A single turn carries every row of the set below to another of its rows. Some are shown first; where does it send the rows asked next?
Vakek: [ 20.8 -11.3  -3.1 -19.8 -11.5  38.6  11.8 -12.7  16.3  -4.8  28.9 -11.4
  -0.9]
sas: [ 21.3   7.5 -24.5 -48.7  29.1  10.7 -23.5  13.3  11.8   6.3   8.6 -21.5
 -12.4]
zisom: [ -7.5   4.4 -17.9 -13.8  19.3 -23.7  41.1  18.7 -28.2  17.2 -16.5   1.6
   3.1]
Nabe: [  1.0 -24.0   0.8   1.7 -16.2 -22.2  23.3  11.0  -8.5   9.2 -19.0  10.4
 -20.8]
dulo: [  4.3   5.5 -46.1 -41.7  19.9  24.7 -12.9  24.9  14.0  17.0   3.7 -15.9
 -14.4]
Pakef: [ -8.6  -2.9  24.8 -38.3  16.9 -15.4 -20.5   0.4  -6.9   8.9  -6.3  16.4
 -21.0]
togit: [-34.1   4.7 -21.2  -9.4   0.9  35.0 -20.2   5.8  -6.6  27.1 -20.2  11.8
 -13.7]
bet: [  7.6   9.2 -18.1  13.0  26.0   7.0  38.2  35.2  16.8  -1.8 -24.5  -9.2
   5.9]
raret: [ -4.5  11.8  -0.9   4.6  14.2   4.5  14.6  -1.2  -6.5  14.0 -29.8 -16.8
  38.3]
zevi: [  1.6  -3.2  -3.2  19.3 -13.7  -2.8   5.0 -13.3 -10.7  17.1 -28.0 -13.5
   7.6]
tov: [ -0.2  -5.5  -1.7   0.2  -9.8 -29.3  20.9  -7.5 -20.8  22.8 -18.1  -4.7
  -1.2]
Sig: [ -4.9   0.2 -29.6 -54.0  10.6  19.6  -7.5  32.7  30.8  18.6   0.7  -5.3
   5.9]
tik: [-10.6  -2.3  10.0  -0.3  -1.0  14.2  25.6  53.9  -6.4  29.6  23.7  -5.9
  13.7]
zadi: [ 19.5  15.2 -18.5  16.4  37.1   2.6  31.2  25.1   3.9  -4.3 -19.8 -17.1
   0.3]
kabut: [ -9.4  -0.2 -15.0 -44.6  22.5  49.8 -19.1  20.4 -14.0  16.2   7.5   4.1
 -11.4]
funok: [ -5.6  -3.9  14.3 -62.7  23.9  28.1 -18.9  19.2  -6.5  12.5   9.3   5.8
   2.8]
nako: [ 21.5  14.3  -1.3   6.1  37.5 -12.0  31.9  25.3   8.9  -7.4 -17.1 -14.4
   6.2]
vere: [  7.0  -1.8 -16.9 -40.6  -7.5  14.0  36.8  -4.9  -6.2  17.9  37.5  -4.8
  -2.5]
Veru: [ 17.8 -17.9 -13.5 -31.9  -8.1  24.5  28.1  -0.8   4.2  -1.5  36.2  -0.8
 -21.6]
Zoziz: [ 14.2 -14.1   7.3  18.0  12.1  21.0   0.1   7.6  15.0 -22.1 -30.3  -6.2
   4.6]
meni: [-17.5  -7.2  -3.0 -55.7  15.6  42.4 -11.1  29.1  -2.0  17.5   6.1  12.6
   1.1]
sabip: [  2.6   3.4   1.3 -51.3  31.8  35.7 -27.2   9.9 -20.3  10.8  10.7  -2.1
  -8.5]
gofe: [ 21.9  -0.2  20.3  17.5  17.1  19.1  -3.2  30.8 -15.5   5.5  26.9 -22.3
  -6.7]
sov: [  8.4   3.5  -5.9 -29.4  -9.8  28.9  22.1 -19.0   6.0  15.4  29.5 -16.0
  18.3]
Bido: [-10.0  15.1  -8.6 -18.9  22.8   3.7 -25.2 -11.0 -29.5  21.6  -8.5   1.8
 -26.2]
tivun: [ 10.5 -25.1  -8.6   1.1  16.3  -7.2  27.7  29.5  -6.8 -17.2 -16.6  11.9
 -32.5]
kupe: [ 11.5   5.5  -0.5   1.6  28.8  -7.8  38.0  37.7  19.1  -6.3 -21.9  -6.4
   9.7]
difud: [  7.6   1.2  35.6  -1.0   8.9   7.3   6.3  36.0  -4.6  16.6  23.9 -15.3
  23.1]
gonep: [  4.8  -3.6  -6.0  17.0  10.2  27.3  14.8  49.3 -19.6  17.8  26.7  -9.9
 -15.1]
raba: [ 11.4   1.6  -8.9 -60.3  19.3   3.0 -16.8  22.0  28.9   6.7   7.0 -10.8
   5.5]
mabe: [-31.1 -11.3  12.5 -28.3  -4.9  12.4 -14.7  16.6  18.1  12.4 -18.3  26.2
  -7.6]
lor: [  4.0 -24.0  -2.7  20.7 -21.3   5.0   6.8   2.7   2.1   2.8 -28.0   0.4
 -14.7]

nako goes to kupe
vere goes to Veru
gonep goes to gofe
And these:
Nabe goes to lor
togit goes to Bido
meni goes to kabut
sas goes to raba
Zoziz goes to raret

